128 stands for zero in the data rows.
Here is a table of points, one per row:
127 123 111 86 100 148 143 137 122 129 123 135 124 137 154 112 120 106 159 130 181 148 100 88 148 124 84 97 138 134 163 124 152 122 125 116 84 124 151 117 122 170 99 173 131 145 102 143 119 100 133 143 109 133 116 122 79 142 138
121 104 119 119 128 124 134 122 97 121 125 126 109 137 144 132 103 91 139 131 134 148 128 116 134 135 111 106 131 144 122 135 116 115 126 140 93 106 156 121 138 156 128 137 126 144 87 141 125 126 144 135 104 116 118 110 104 130 121
121 143 128 128 143 100 118 135 189 100 161 125 170 144 86 150 163 167 84 159 130 120 129 153 117 136 149 155 99 139 104 102 140 182 149 129 157 125 85 141 109 67 173 116 149 64 192 171 147 142 141 126 133 129 96 134 183 144 145
108 91 104 95 113 138 105 119 129 156 122 132 118 115 133 108 122 136 154 110 137 122 115 132 136 119 124 138 157 107 136 154 132 106 155 132 110 163 153 135 122 145 161 125 122 146 140 106 124 110 103 109 117 100 142 122 109 159 141
147 116 155 163 135 135 120 146 114 119 122 138 109 132 153 101 87 111 132 117 118 133 141 122 156 112 113 110 129 133 103 162 103 102 132 138 105 110 184 119 147 150 104 136 134 180 78 132 119 141 119 147 111 123 141 112 97 95 98
125 141 128 147 143 140 123 124 130 103 137 130 179 95 116 145 155 95 120 163 82 153 115 148 99 163 130 163 145 134 179 123 112 148 95 140 158 114 103 111 133 108 126 120 94 78 143 120 137 141 156 125 128 175 147 174 147 110 109
123 98 133 121 113 95 136 108 131 145 139 113 62 110 142 119 89 144 129 151 142 155 139 81 156 115 133 123 121 146 117 144 129 154 189 140 73 154 154 124 121 112 106 137 156 134 104 179 127 82 125 147 130 67 114 93 133 146 115
112 128 132 152 136 136 149 109 155 146 128 116 131 114 118 131 129 128 119 115 134 129 134 118 119 139 135 117 151 135 131 127 118 121 130 120 143 117 139 123 124 141 107 112 129 141 149 128 124 124 137 113 112 152 144 135 121 148 122
105 115 113 64 142 115 96 103 160 110 147 123 174 118 114 103 180 149 140 209 145 115 134 137 142 141 157 173 125 77 174 84 192 179 132 138 164 157 94 92 110 70 135 139 125 66 171 146 129 111 128 143 143 122 128 121 179 145 200
134 83 133 115 112 100 164 114 76 69 149 142 125 97 128 140 149 88 132 180 161 177 67 93 117 136 95 150 131 130 182 133 148 169 149 136 76 114 110 123 119 126 64 180 103 81 108 164 114 95 153 149 131 128 114 151 129 103 116
129 169 151 149 130 141 83 153 124 119 124 145 173 156 116 130 138 142 96 107 143 96 166 165 112 149 122 119 124 159 106 96 126 105 78 120 140 111 74 109 123 130 136 134 119 131 152 113 142 185 146 88 138 184 112 144 111 112 104
122 168 120 115 136 135 108 140 126 140 119 135 130 116 122 123 151 129 123 103 129 111 123 141 102 122 135 132 122 121 132 118 121 124 116 133 142 131 132 135 125 113 126 116 129 122 134 138 132 142 94 119 138 130 124 129 128 112 127
106 169 139 176 126 116 145 126 100 135 122 145 131 122 140 200 143 147 130 121 119 83 152 129 133 114 156 148 76 119 76 118 125 151 154 166 120 119 97 164 143 129 184 92 125 116 123 119 138 132 115 154 151 108 146 146 141 163 132
114 117 91 140 100 114 189 110 103 110 121 146 100 93 125 125 149 103 153 150 129 167 112 86 122 120 136 164 98 120 134 145 111 166 192 144 72 131 143 172 143 143 115 150 117 100 104 145 121 82 116 170 148 108 135 131 128 138 114
120 114 136 89 101 103 141 118 106 123 100 130 110 107 136 100 99 111 161 160 171 123 131 94 144 109 99 127 137 111 114 145 177 163 169 170 106 130 146 120 137 121 92 186 168 112 104 144 121 79 148 169 125 89 132 110 126 121 153
147 149 116 133 141 160 124 139 84 173 102 144 135 126 126 140 115 95 117 91 94 129 141 146 116 146 134 97 128 100 138 119 97 96 92 135 149 92 138 116 157 180 123 104 125 173 109 80 139 163 95 115 118 171 158 138 90 115 113
97 112 129 122 130 119 96 113 138 120 91 111 131 151 141 103 108 175 134 141 82 103 165 136 148 108 175 141 92 122 86 159 126 169 163 156 147 117 137 154 131 111 135 76 137 106 114 126 134 132 136 143 137 81 104 103 158 143 167
142 110 122 115 119 184 111 118 126 189 103 131 83 154 140 102 74 120 135 77 132 110 155 156 131 127 132 77 144 118 128 112 136 85 94 103 108 132 173 136 115 172 126 126 110 196 118 86 137 145 111 120 118 158 172 93 51 140 122
140 104 131 180 109 101 169 121 112 123 96 132 59 113 172 150 79 149 136 109 121 156 124 117 154 108 85 139 99 159 73 162 83 102 156 146 95 139 175 180 161 161 133 115 157 204 68 131 92 84 101 150 116 68 97 111 106 115 100
137 140 128 124 120 137 125 152 141 151 120 138 123 139 140 126 113 106 158 96 143 119 124 141 144 111 85 102 110 118 118 107 119 86 112 127 133 129 133 128 136 163 151 117 130 157 118 93 123 124 122 125 144 148 136 122 103 121 138
138 164 157 157 166 95 120 150 94 106 112 145 182 128 113 144 148 146 122 108 88 121 121 137 109 120 158 154 121 133 106 103 117 109 114 139 143 86 75 129 157 119 173 108 102 88 119 113 117 162 125 106 149 155 126 163 163 88 91
151 186 160 139 146 89 100 170 148 88 146 133 169 160 123 145 132 165 89 92 164 134 128 147 120 112 108 125 121 191 82 89 133 125 76 106 163 133 69 128 106 99 149 112 137 146 162 146 135 189 148 88 151 159 102 150 149 81 83
118 137 113 115 133 119 113 126 159 144 128 120 114 142 105 119 136 164 129 119 142 108 148 112 131 113 141 129 116 123 129 129 145 126 144 111 134 158 136 118 106 121 130 131 146 125 147 126 131 120 121 118 133 88 125 111 121 157 152
123 135 131 170 150 152 131 130 86 151 103 151 112 133 150 157 110 126 138 103 99 88 164 135 114 131 135 110 104 111 70 154 100 124 157 162 122 120 148 134 152 148 138 104 122 144 109 100 103 130 101 150 138 109 121 117 143 124 99
142 160 156 133 152 112 89 181 139 96 146 111 168 135 118 114 124 115 100 146 144 123 140 152 146 137 125 138 141 146 123 80 151 103 72 128 182 106 100 99 131 95 147 127 134 132 125 120 127 168 152 83 143 179 112 135 140 97 115
151 115 131 95 110 76 175 129 166 75 172 86 113 143 140 77 138 132 101 144 189 190 74 115 132 117 77 144 153 140 193 151 144 149 119 65 100 122 131 121 99 121 89 167 155 96 148 204 131 70 158 129 123 104 85 142 144 137 111
133 126 117 154 133 182 118 121 144 160 130 131 138 119 119 147 128 119 121 123 108 99 152 145 133 133 127 106 151 130 127 112 113 126 131 126 152 137 128 132 133 126 124 119 134 148 130 101 121 143 108 136 126 146 151 146 127 122 150
162 148 101 122 126 169 151 151 80 148 117 142 143 122 141 115 99 76 144 77 97 136 125 135 116 125 90 102 154 108 145 114 107 57 63 123 144 110 132 130 176 201 116 116 103 174 125 89 154 157 113 123 124 173 164 121 74 122 94
130 147 168 149 133 83 157 133 135 97 163 108 161 144 94 160 147 135 87 141 120 153 91 142 116 127 128 166 115 166 131 161 109 167 137 92 135 127 90 134 112 77 126 125 147 87 167 141 120 131 171 109 138 136 131 168 144 106 87
142 104 109 124 149 163 143 105 81 142 107 174 147 71 160 121 127 58 153 152 90 165 136 132 113 150 139 132 151 75 192 153 120 130 130 142 132 106 145 132 166 162 110 144 92 135 77 104 129 113 115 154 106 152 169 148 114 137 124
104 135 114 135 159 136 86 137 166 159 155 93 155 149 95 149 160 170 109 138 132 93 141 158 102 135 201 125 140 120 144 107 144 122 112 99 179 160 96 108 96 79 144 85 125 115 174 146 144 178 123 105 117 141 130 124 162 142 154
116 100 116 127 111 138 144 114 157 144 121 103 102 113 127 112 116 128 118 121 88 145 123 125 130 143 118 118 157 146 116 167 104 113 131 93 119 148 151 123 139 145 118 118 146 168 127 137 128 135 116 132 116 102 122 117 112 147 131
149 116 108 99 118 120 131 124 116 101 129 142 129 101 128 98 102 81 139 141 149 191 79 107 110 146 114 126 153 115 196 143 134 123 96 120 114 126 160 108 132 141 68 148 103 109 102 115 116 107 154 105 110 147 123 144 135 102 129
132 129 109 72 116 126 132 119 152 118 141 147 137 134 116 87 152 112 127 164 139 127 105 128 122 144 112 141 131 110 158 125 134 125 129 106 134 140 127 125 109 102 128 151 127 101 155 162 131 113 158 126 122 130 118 112 144 112 165
118 107 126 120 114 155 127 104 154 176 140 92 111 140 105 119 125 145 146 146 119 131 125 124 118 117 175 93 163 119 153 169 140 112 123 112 144 143 133 109 106 123 123 113 139 144 150 117 145 122 137 102 117 127 133 115 147 150 121
119 101 110 119 129 134 147 111 158 117 131 129 107 131 107 119 148 147 143 140 144 133 103 109 144 121 131 126 120 142 124 130 143 168 138 119 123 169 136 118 110 121 115 166 134 109 161 151 131 111 110 138 118 93 124 114 153 148 172
109 112 146 102 106 134 142 119 110 130 125 144 81 126 149 128 142 149 145 115 172 99 115 99 147 133 104 112 121 112 127 125 153 148 149 145 83 151 133 138 122 143 116 166 122 102 111 117 114 101 125 157 114 112 143 118 129 159 181
150 153 161 136 114 127 103 134 118 147 134 114 154 143 132 159 157 138 100 88 107 105 147 144 109 146 132 133 120 159 116 91 131 102 116 143 153 112 104 132 111 103 161 106 102 141 156 97 136 164 131 106 139 157 134 116 127 123 131
128 117 147 182 128 137 113 124 135 128 113 113 98 155 136 177 117 168 124 96 90 82 152 134 149 124 152 113 107 130 69 136 108 124 159 131 144 123 131 138 130 126 169 97 146 154 125 108 130 135 91 122 149 88 112 119 124 127 118
127 136 122 138 149 132 121 132 159 114 162 104 126 155 114 131 147 156 132 145 112 97 157 138 128 113 161 148 125 120 102 110 130 124 118 125 142 128 114 146 110 102 152 124 118 106 132 125 133 128 141 144 137 132 119 135 141 136 136
These points spread out most along one direction. Take the direction at right angles to it along which they spread out most. Go by this last direction. For each point below, how far along it does it lie, from 0 to 99? 50 is the average, and the first point above lies past it. One standard deviation of the points above along it is 16.
127 136 122 138 149 132 121 132 159 114 162 104 126 155 114 131 147 156 132 145 112 97 157 138 128 113 161 148 125 120 102 110 130 124 118 125 142 128 114 146 110 102 152 124 118 106 132 125 133 128 141 144 137 132 119 135 141 136 136 52
142 104 109 124 149 163 143 105 81 142 107 174 147 71 160 121 127 58 153 152 90 165 136 132 113 150 139 132 151 75 192 153 120 130 130 142 132 106 145 132 166 162 110 144 92 135 77 104 129 113 115 154 106 152 169 148 114 137 124 43
112 128 132 152 136 136 149 109 155 146 128 116 131 114 118 131 129 128 119 115 134 129 134 118 119 139 135 117 151 135 131 127 118 121 130 120 143 117 139 123 124 141 107 112 129 141 149 128 124 124 137 113 112 152 144 135 121 148 122 46
134 83 133 115 112 100 164 114 76 69 149 142 125 97 128 140 149 88 132 180 161 177 67 93 117 136 95 150 131 130 182 133 148 169 149 136 76 114 110 123 119 126 64 180 103 81 108 164 114 95 153 149 131 128 114 151 129 103 116 78
140 104 131 180 109 101 169 121 112 123 96 132 59 113 172 150 79 149 136 109 121 156 124 117 154 108 85 139 99 159 73 162 83 102 156 146 95 139 175 180 161 161 133 115 157 204 68 131 92 84 101 150 116 68 97 111 106 115 100 40
118 107 126 120 114 155 127 104 154 176 140 92 111 140 105 119 125 145 146 146 119 131 125 124 118 117 175 93 163 119 153 169 140 112 123 112 144 143 133 109 106 123 123 113 139 144 150 117 145 122 137 102 117 127 133 115 147 150 121 51
133 126 117 154 133 182 118 121 144 160 130 131 138 119 119 147 128 119 121 123 108 99 152 145 133 133 127 106 151 130 127 112 113 126 131 126 152 137 128 132 133 126 124 119 134 148 130 101 121 143 108 136 126 146 151 146 127 122 150 38
123 135 131 170 150 152 131 130 86 151 103 151 112 133 150 157 110 126 138 103 99 88 164 135 114 131 135 110 104 111 70 154 100 124 157 162 122 120 148 134 152 148 138 104 122 144 109 100 103 130 101 150 138 109 121 117 143 124 99 31
137 140 128 124 120 137 125 152 141 151 120 138 123 139 140 126 113 106 158 96 143 119 124 141 144 111 85 102 110 118 118 107 119 86 112 127 133 129 133 128 136 163 151 117 130 157 118 93 123 124 122 125 144 148 136 122 103 121 138 35
142 110 122 115 119 184 111 118 126 189 103 131 83 154 140 102 74 120 135 77 132 110 155 156 131 127 132 77 144 118 128 112 136 85 94 103 108 132 173 136 115 172 126 126 110 196 118 86 137 145 111 120 118 158 172 93 51 140 122 22
132 129 109 72 116 126 132 119 152 118 141 147 137 134 116 87 152 112 127 164 139 127 105 128 122 144 112 141 131 110 158 125 134 125 129 106 134 140 127 125 109 102 128 151 127 101 155 162 131 113 158 126 122 130 118 112 144 112 165 68
150 153 161 136 114 127 103 134 118 147 134 114 154 143 132 159 157 138 100 88 107 105 147 144 109 146 132 133 120 159 116 91 131 102 116 143 153 112 104 132 111 103 161 106 102 141 156 97 136 164 131 106 139 157 134 116 127 123 131 36
97 112 129 122 130 119 96 113 138 120 91 111 131 151 141 103 108 175 134 141 82 103 165 136 148 108 175 141 92 122 86 159 126 169 163 156 147 117 137 154 131 111 135 76 137 106 114 126 134 132 136 143 137 81 104 103 158 143 167 53
